(in the rows, 128 means zero)
One turn or mirror swaps these rows in pairs. Which row does each one swap with?
The rows were stretched afterwards, more along some directions than others.
Fasi: [105 163 140 154 132 114 163 115 126 128 113 133 128 165 107 142 159 129
 144 141 142 148 119 151 133 153 154 128 114 136 116]
vuv: [115 122 138 112 114 124  92 111  99 127 137 123 118  76 157 154 119 125
 130 112 130 108 146 135 120 117 101 100  96 115 139]
Fuvo: [118 118 139 111 117 118 140 118 117 157 120 127 103 110 109 147 105 156
 121 143 111 144 151 100 127 137 108 127 145 118 113]
Gira: [111 157 136 156 129 112 158 104 123 123 113 137 128 168 105 146 154 126
 142 142 131 144 109 143 128 155 152 131 121 139 119]
pafi: [158 111 123  98 145 120 145 141 124 117 152 140 140 156 118 119 111 125
 128 161 139 127 119  99 139 133 129 127 147 145 126]
duf: [131 155 111 115 118 140 132 133 119 126 132 119 124 145 132 150 136 117
 146 105 151  85 118 123 120 118 138 122 127 125 106]
ruzu: [129 119 130 107 119  83 140 150 163 128 135 132 176 111 121 113 141 139
  92 115 123 149 148 126 137 112 144 154 134 118 132]
Baz: [118 164 114 119 115 141 136 132 125 121 111 128 125 146 137 158 145 120
 153 107 152  83 112 128 122 118 146 124 117 123 107]
didiv: [121 171 116 115 118 137 144 129 117 122 117 122 125 144 135 153 140 103
 139 102 164  88 114 127 122 122 142 121 124 129 104]
refis: [105 144 142 128 120 141 134 133 157 144 129 135  85 135 110 130 163 163
 170 140 145 147 135 173 106 112 142 151 115 106  85]
puzi: [ 98 146 119 107 111 133 190 154 137 145  97 143 124 138  64 137 136 128
 122 123 172 153 142 118 115 147 113 149 106 139 122]
vesi: [113 164 142 160 132 118 155 109 112 119 111 132 125 179 113 149 157 129
 148 147 133 135 104 144 118 158 165 127 124 128 111]
retur: [101 154  95 144  93 137 145 121 151 122  95 139 115  98 117 117 149 123
 151  89 159 159 121 166 151 107 117 126 120 146 130]
zorek: [126 150 110 105 130 136 143 139 123 130 126 127 136 145 133 148 132 118
 137 110 157  91 127 110 120 113 143 121 118 131 120]
ril: [127 112 114 141 127 113 120  90 139 122 145 157 133 139 109 145 129 138
 102 153 114 148 138 130 147 122 138 139  91 106 141]
Lezep: [136 121 120 122 110 102 116 124 119 118 134 150 102 142 137 127 111 141
 111 136 106 134 137 101 134 133 117 135 123 125 114]
kuvi: [135 118 133 107 152 123 160 136 148 130 135 131 147 133 101 100 103 109
 120 128 142 145 141 131 120 124 119 143 108 140 136]
zad: [123 140 120 120 110  76 146 159 161 133 121 129 165 114 121 116 143 148
 101 116 141 135 158 125 131 115 150 150 131 117 119]
Teg: [125 122 110 146 118 116 123  86 134 119 140 159 124 138  99 148 131 127
 108 158 113 146 124 136 145 130 137 136  91 111 132]
Novi: [ 99 159  95 147  86 134 144 119 155 126 102 133 111  94 117 120 144 119
 145  89 166 157 125 168 156 111 115 130 120 144 127]
Vidu: [101 153 109 100 113 127 201 159 135 145  90 152 130 147  66 141 140 124
 123 116 176 151 132 117 117 148 117 151 112 138 122]
Tolok: [102 147 123  96 128 129 188 151 140 146 105 155 125 145  61 137 136 124
 117 129 172 152 140 121 110 145 117 146  94 137 125]
Nulon: [114 126 138 131 115 117 145  94 152 114 135 135 140 125 119 153 117  85
  90 129 106 153 101 131 129 142 124 127 141 124 135]
bav: [130 125 129 114 114  82 145 159 156 130 129 138 170 116 118 110 148 141
  98 119 135 138 150 126 133 119 143 154 135 124 130]
fot: [132 153 117 104 128 141 132 134 115 130 123 121 139 135 140 156 144 119
 149 104 156  89 119 123 118 119 143 117 114 131 124]
kotaf: [134 138 116 121 104  98 132 124 116 112 128 149 107 153 144 133 105 131
 101 128 110 132 125 100 134 146 124 138 141 120 113]
sored: [111 126 130 129 113 121  92 103  99 128 140 113 122  82 151 150 118 107
 124 118 127 109 133 147 126 124 106 101 105 120 138]
dasag: [140 128 120 121 115 103 116 123 110 114 136 149 103 154 147 131 110 141
 104 132 108 125 126  96 126 145 122 134 135 117 111]
logif: [127 134 130 115 110  88 137 150 157 127 131 125 164 113 131 111 137 136
  95 114 131 140 151 126 135 122 143 152 145 116 116]
Retef: [138 120 135 104 155 126 159 139 145 135 134 125 140 127 108  95 105 116
 124 122 162 151 148 133 117 117 113 133 111 145 141]
Lefek: [107 169  95 144  94 126 145 114 143 126 100 134 121 108 127 126 140 125
 145  89 162 151 113 168 151 108 126 128 127 144 120]
rik: [159 121 124  92 139 119 154 143 128 119 146 139 142 154 112 127 111 127
 126 161 135 121 115  94 141 129 130 139 146 142 113]
faf: [ 82 141 110 133  83  96 145 126 124 132 139 163 120 128  83 112 102 153
 117 176 123 108 145 111 124 130 136 135 100 123 105]
gil: [105 144 137 127 103 109 148  95 157 122 128 131 136 126 123 162 118  86
  85 125 125 152 102 147 130 138 131 128 135 122 119]
Tudi: [103 126 133 118 113 121  98 106 102 122 141 121 129  81 154 151 117 105
 125 113 134 111 142 141 123 122 108 100  94 118 151]
nuf: [112 124 135 126 107 133  85  94  98 122 143 116 111  86 150 156 124 104
 121 110 119 113 128 147 124 129 101 100 109 108 135]
mepam: [126 161 117 119 118 140 128 128 114 117 120 119 125 146 137 154 136 116
 150 110 152  85 118 121 117 119 144 119 122 127 111]
kazub: [108 145 118  88 126 127 194 166 137 153  98 151 132 142  71 139 135 127
 116 119 192 149 143 115 109 140 115 144  99 143 132]
nutik: [111 123 129 132 112 126  90 107 103 125 148 111 122  85 150 147 120 117
 133 122 115 103 133 143 118 116 112 104 103 108 134]
Sofi: [159 116 120  93 146 118 145 140 128 122 154 140 149 154 116 123 106 128
 124 156 135 122 122  87 141 128 131 129 139 141 123]
lasap: [130 155 108 111 126 140 139 136 123 128 127 128 132 142 132 149 135 124
 149 120 153  93 123 115 120 105 143 127 125 125 107]
batur: [137 123 138 164 125 131 100 117 127 121 120 130 107 148 121 118 120 151
 129 165 119 129 155 111 117 103 111 112 150 118 107]
Kilub: [ 98 139 121  92 128 134 190 154 138 153 100 147 117 129  70 147 137 131
 130 114 179 158 147 117 112 135 109 150  92 142 132]
ziti: [118 124 135 126 112 117 150 118 127 154 119 127  97 129  93 142 105 148
 122 153 105 155 141 109 128 139 114 123 154 116 110]
zil: [128 133 140 118 121 123 149 115 109 157 114 121  99 125 110 141  97 141
 117 147 119 154 138 103 133 147 115 122 166 121 116]
Vin: [143 115 132 115 156 120 156 127 145 136 140 125 144 131 108  91  92 104
 110 131 153 157 146 131 127 125 121 133 119 145 145]
Guzut: [115 128 128 128 109 110 156 119 118 156 115 125 105 127  99 138 101 145
 121 153 105 152 141 110 134 141 123 122 163 122 111]
romir: [ 85 138 107 145  76  96 136 116 128 124 137 152 121 122  80 118 102 149
 122 173 107 106 139 122 130 130 133 133 106 117  98]
sibor: [109 139 125  95 131 133 189 157 134 142  97 143 132 140  70 142 138 129
 123 115 176 151 139 120 110 135 115 141  93 147 134]
vif: [109 162 102 147  98 134 141 125 144 125 105 133 116  97 124 117 150 124
 159  91 165 154 120 171 152 106 121 127 123 148 126]
sitob: [106 140 142 130 119 137 128 133 151 141 127 142  88 146 109 127 159 169
 166 146 140 140 136 164 102 115 142 147 118 108  76]
Zose: [132 123 142 162 123 134 102 119 132 115 111 131 105 152 123 119 121 144
 126 156 126 134 152 113 118 109 106 109 152 118 109]
petiz: [ 90 137 112 141  79  92 135 128 129 125 141 162 128 130  78 107 100 150
 106 178 110 112 148 110 127 127 134 129 112 119 103]
deme: [ 96 157 100 143  93 138 144 121 153 127 101 135 114  91 117 120 149 118
 140  86 174 162 127 167 151 111 107 125 114 149 125]
fiz: [135 146 141 137 130 138 144 142 117 134 126 120 100 125 133 130 113 117
 155 139 134 138 112 139 135 141 123 132 141 109 145]
mer: [118 128 133 121 119 116 139 112 119 157 126 120  99 122 110 144 101 150
 119 148 111 156 144 114 126 145 119 120 157 118 110]
figi: [102 136 137 142 123 143 130 131 154 139 125 134  86 143 101 126 169 166
 181 148 129 139 134 169 101 113 144 148 120 108  79]
misib: [136 141 138 126 127 132 157 141 113 135 128 122 115 121 133 127 101 109
 136 135 130 139 116 129 142 149 121 132 140 113 157]
banu: [124 150 109 106 120 136 142 144 126 135 125 120 138 140 126 151 133 126
 153 113 150  84 124 112 120 115 141 131 115 134 109]
zedun: [106 145 121 103 118 128 194 155 137 147 107 147 122 149  62 141 135 128
 121 120 173 153 140 119 108 141 116 149 109 136 113]
Vuvog: [121 130 148 114 125 120 142 102 147 115 131 131 136 123 131 158 115  83
  95 122 122 147 101 125 125 139 119 128 147 125 130]
sabif: [127 124 123 115 109  83 137 153 166 132 132 131 165 109 126 103 136 147
  96 115 137 147 167 122 135 109 142 149 139 116 123]
Gegap: [138 129 120 120 112 100 130 128 118 123 136 142 108 151 144 131 107 136
 113 132 102 128 124 104 132 140 123 143 136 119 116]
godop: [116 128 129 128 117 123  89 100 103 130 150 111 118  79 162 148 110 116
 123 118 129 121 146 146 129 118 113  95 105 114 141]
biv: [136 123 146 166 128 144 103 110 126 118 112 124  96 145 119 126 130 147
 140 161 118 136 144 125 118 113 109 108 146 120  99]
pogor: [ 90 145 113 146  74  87 143 124 122 124 139 155 131 137  86 107  90 145
  98 179 112 106 142 107 133 135 140 129 119 115 102]
rires: [127 143 134 142 134 134 149 137 114 138 128 114 109 141 131 135 112 127
 145 143 115 140 112 141 139 146 138 137 139 100 145]
zutul: [114 170 133 157 129 111 159 110 112 123 106 132 126 180 116 146 150 135
 154 144 139 128 108 140 124 153 167 123 127 130 112]
Selel: [136 126 112 124 109 100 130 132 125 118 130 157 110 150 137 130 113 135
 110 125 106 130 126  97 131 133 121 143 138 127 115]
nedof: [110 173 128 153 128 112 159 118 123 122 112 139 120 166 105 146 156 126
 151 144 144 135 111 140 123 153 160 138 117 135  98]
navip: [ 92 151 122 106 114 128 201 154 143 144  87 154 128 143  65 147 144 130
 117 123 178 154 135 123 114 144 118 154  96 136 122]
pamok: [128 115 118 139 134 120 117  87 140 120 148 157 132 146 111 156 133 132
 106 151 104 152 126 132 141 129 143 142  91 101 142]
lirif: [110 164 140 154 131 112 157 109 116 125 111 134 126 169 108 149 156 126
 146 152 141 131 110 141 125 158 159 132 116 132 112]
Pemi: [108 160  89 148  92 135 148 123 152 119  98 134 119 104 117 116 159 122
 150  90 155 153 119 168 148 115 123 129 129 148 122]
Nar: [126 135 104 125  98 106 128 131 123 117 123 147 106 144 143 134 121 140
 106 120 105 125 122 101 127 139 119 133 138 125 101]
vaged: [113 135 136 125 105 113 152 115 112 156 120 124  95 129  99 146 103 148
 129 150 111 147 143 112 125 141 123 130 159 106 103]
Fev: [144 116 141 153 143 140  99 118 134 119 109 137 117 143 124 121 134 145
 131 152 136 143 157 115 121 101 110 107 138 124 128]
gilok: [127 114 125 115 115  83 130 147 154 131 134 126 171 114 119 107 142 157
 106 128 115 136 157 124 130 113 148 156 134 116 123]

kuvi pairs with rik
gil pairs with rires
pogor pairs with Zose
Vin pairs with pafi

One turn or mirror swaps these rows in pairs. Which row does each one swap with?
The rows were stretched afterwards, more along some directions than others.
rup: [178 130 193 102 119 118 158 116 147 162 115 108 175 116  74 162 118  74]
lis: [138 157 195 102 149 119 123 104 102 137 130 119 183 137 111 136 156 115]
tuled: [176 157 195 114 177 141 136 104 109 152 100  64 172 173  93 173 141 125]
kogok: [153 109 179  95 167 141 149 147 152 115  88  69 166 109  55 153 164 120]
tuli: [210 156 165 149 162 136 161 145 126 136 116 104 147 141  67 146 149  92]
rivu: [151 120 171 105 166  98 131 128 131 151 114  78 162 126 112 134 127 134]
nirab: [170 175 203  99 155 132 197 123 132 136 116 125 164 138  39 162 185  86]
leba: [211 107 150 101 166 153 167 142 139 135 108 134 178 125  58 164 123  76]
Tuzof: [192 146 156 126 105 143 145 140 118 140 103  94 190 121  97 147 148 102]
Lisor: [144 109 207  89 197 158 130  95 134 120 126  86 164 124 101 185 141  98]
Kerar: [173 184 200 108 168 131 188 118 129 134 115 133 163 164  56 165 200 104]
Piro: [170 163 197 112 179 129 193 113 140 124 115 126 154 155  42 157 183  94]
repuz: [104 121 180 116 136 130 138  99 139 126 111  99 152 137 114 172 165 106]
Rad: [173 108 180  89 185 144 124 113 145 117 119  78 163  88 101 147 182 116]
Peme: [164 132 188 107 108 161 148 106 143 162 107  91 178 104 122 154 120  87]
zak: [171 139 180 105  87 141 158 133 134 139 123 128 149 111  92 160 154  85]
rupu: [188 159 197 100 130 128 161 109 140 139 115 107 129 124  88 146 178 119]
Tapi: [132 144 193  88 137 136 137 106 103 136 133 124 182 136 106 134 157 114]
duba: [137 132 192  95 175 137 126 115 124 140 116  76 151 127 131 139 154 136]
vorot: [178 159 178 120 140 109 154 129 140 127 129 112 134 138  86 147 146 143]
lafup: [137 112 165  78 167 102 155 116  94 130 109 113 163 159  91 170 149 137]
rumug: [179 144 172  80 198 115 125 120 113 154 119 111 172 144 100 143 125 124]
fumi: [157 102 169 134 145 146 134 165 132 130  82  89 181 142  83 138 165 124]
Zosoz: [151 142 186 130 146 160 131 108  96 138  93  53 145 152 106 184 171 120]
zese: [104 118 174 109 144 130 139 100 127 107 120 107 137 143 118 163 162 115]
Gen: [173 183 208 100 186 126 187 121 135 142 115 131 170 153  43 157 186 106]
Vira: [171  86 137 126 148 137 123 148 128 119  89  97 148 130 108 145 155 134]
vifi: [173 140 183  97 183 118 159  97 127 162 129 149 165 153 110 156 152 100]
bafof: [165 114 170 101 161 143 144 148 163 117  88  87 174 117  72 146 167 127]
lugev: [188 130 185 129 183 175 120 131 121 122 114  74 151 124  61 138 126  96]
Zoko: [183 138 184 129 166 186 127 132 112 116 109  90 155 151  66 152 156 102]
paba: [196 149 181 140 166 169 115 136 118 125 105  92 161 141  70 145 151  98]
Zif: [169 154 201  85 138 125 150 129  89 162 117  97 167 146  83 185 160 107]
sikad: [133 150 189  99 140 116 134 110  88 137 138 109 167 122  95 126 153 114]
zub: [170 124 180 122 149 179 152 102 169 134 113 106 136 130  80 169 130  61]
Veb: [181 112 194  95 143 169 153 130 125 116 113  96 200 104  89 175 112  82]
nudos: [158 102 159  98 158 122 142 154 162 130  92  85 162 105  62 136 176 121]
ret: [103 114 167 103 123 127 134  99 127 125 118  97 140 130 115 162 169 109]
sarit: [162 113 174  95 168 142 156 148 159 106  96  81 153 108  56 147 176 134]
runi: [196 137 175 113 201 136 143 124 157 125 145 116 172 108  81 154 144 105]
Fedem: [159 108 177 117 166 130 133 118 115 121 112  75 179 120  73 178 157  90]
Zamo: [175 168 202  90 172 133 196 119 147 131 126 131 156 131  46 156 191 103]
nemib: [191 165 178 137 132 163 155 142 125 136 108  99 127 137  93 140 167 105]
lev: [169 134 181 135 135 168 153 114 174 143 108 113 146 130  82 172 143  64]
zada: [162 161 209 120 171 132 173 121 120 161 118 138 188 173  77 154 176  90]
Zusa: [191 133 173 133 175 167 125 138 111 120  99 106 166 142  60 148 158  99]
gided: [164 122 170 111 163 139 150 159 147 105  87  89 176 114  53 142 179 131]
lasid: [197 153 147 125 153 133 144 148  90 106 107 116 155 150  77 143 152 119]
rago: [177 131 173 120 149 166 147 122 171 147 119 122 133 129  84 158 138  66]
nim: [133 138 189  91 158 115 132 106 100 141 121 129 188 137 100 135 156 119]

rivu pairs with tuli
Tapi pairs with Zoko
zada pairs with fumi
Veb pairs with Zif

